100,137,145,146,112
113,114,129,132,134
out 134

119,141,131,133,144
149,129,130,118,128
out 128

132,155,129,110,129,118,108
122,142,150,131,112,133,130
out 130

104,149,132,102,132,111,125
122,109,114,119,129,124,140
out 140

102,99,142,146,127,114,127
120,139,123,105,106,113,123
out 123

110,142,153,114,109,129
147,124,136,124,146,112
out 112

99,148,109,148,158,142
127,120,123,130,112,132
out 132
---
[[131 135 132 123 142]
 [109 104 102 144 153]
 [147 144 157 111 152]]: 147

[[116 120 123 113]
 [151 118 116 136]
 [138 139 129 118]]: 138

[[149 114 117 124]
 [119 114 144 120]
 [119 149 128 118]]: 119

[[115 129 125 125 141 141]
 [140 151 132 134 115 131]
 [133 135 151 147 144 138]]: 133

[[101  99 112 103 125 128]
 [120  99 127 126 116 144]
 [137 158 111 114 142 113]]: 137

[[130 118 131 123 122]
 [117 137 127 156 127]
 [124 125 127 129 135]]: 124

[[139 122 149 101 139]
 [122 137 150 131 115]
 [139 149 125 122 107]]: 139
---
[[127 122 107 128]
 [138 123 104 126]] gives 123

[[114 116 116 116 137 103 117]
 [123 116 124 123 129 143 129]
 [132 122 130 123 128 120 149]] gives 128

[[118 129 135 135]
 [145 130 140 138]
 [133 134 115 107]] gives 134

[127 124 128 153 116] gives 128

[[137 157 133 135]
 [130 103 145 137]
 [135 101 133 133]] gives 101

[[114 114 109 115 108 123 140]
 [119 146 125 120 105 131 105]] gives 105

[[126 110 135 109 108 119 151]
 [144 142 124 131 132 123 140]] gives 132
---
[153 140 132 102] result: 132

[[133 115 131 138 125]
 [140 101 122 119 138]] result: 131

[126 108 138 153] result: 138

[139 105 142 124 122 121] result: 142

[[119 121 121 125 114 107]
 [113 150 117 131 122 132]
 [130 121 121 135 131 119]] result: 121

[[144  99 126 109 148]
 [146 101 127 109 147]
 [144 100 130 109 146]] result: 126

[128 120 123 154] result: 123
---
[[151 123 125 130 125 122 141 139 130 127 145]
 [122 119 114 158 147 120 122 119 129 138 117]
 [149 122 141 102 114 122 144 145 138 123 150]
 [141 130 144  99 113 120 137 135 140 114 139]
 [136 142 134 102 114 130 131 135 129 105 135]] Out: 145

[[121 149 130 138 133 141 121 146 142 144 131 123 108 126 142]
 [128 104 122 137 127 112 131 113 129 113 119 131 121 113 119]
 [123 125 127 132 135 130 143 124 128 136 119 131 114 109 123]
 [121 112 123 130 143 112 150 113 124 124 119 103 134 122 143]
 [137 115 118 108 118 128 141 121 130 117 129 139 150 138 134]
 [118 128 123 132 145 118 128 132 113 121 112 135 131 112 121]] Out: 142

[[137 122 130 121 126 132 129]
 [147 117 126 120 145 126 123]
 [112 127 131 129 147 131 142]
 [126 124  99 131 146 117 113]
 [129 127 135 131 139 138 132]
 [137 135 124 125 123 123 117]] Out: 129

[[131 127 132 125 141 130 117 136 129]
 [131 128 121 132 119 116 134 130 128]
 [133 128 119 133 118 111 134 133 129]
 [125 129 126 130 117 129 137 119 127]
 [137 126 122 130 136 109 120 148 130]
 [124 129 132 126 127 138 130 120 127]
 [132 153 120 133 118 114 134 131 129]
 [121 129 128 129 115 137 147 112 126]] Out: 129

[[134 112 114 123  99 138]
 [108 138 137 102 144 132]
 [104 123 141 111 149 127]
 [ 98 120 127 146 118 139]
 [119 117 112 129 111 133]
 [109 129 108 139 114 129]
 [156 130 151 147 143 108]
 [134 127 155 129 151 129]
 [147 150 112 119 118 124]] Out: 138

[[152 119 128 127 125 141 122 140 126 138 142 137 112]
 [141 139 139 151 145 137 123 127 126 120 146 155 126]
 [127 120 117 117 132 132 129 152 137 140 123 122 150]
 [150 110 108 138 136 102 155 118 118 120 130 134 150]
 [136 142 142 127 116 103 122 124 139 122 138 134 135]
 [109 130 104 124 125 122 135 126 125 136 116 100 144]
 [134 115 130 125 147 120 143 131 124 128 136 130 143]
 [110 114 124 120 130 140 125 141 145 127 140 110 144]] Out: 112
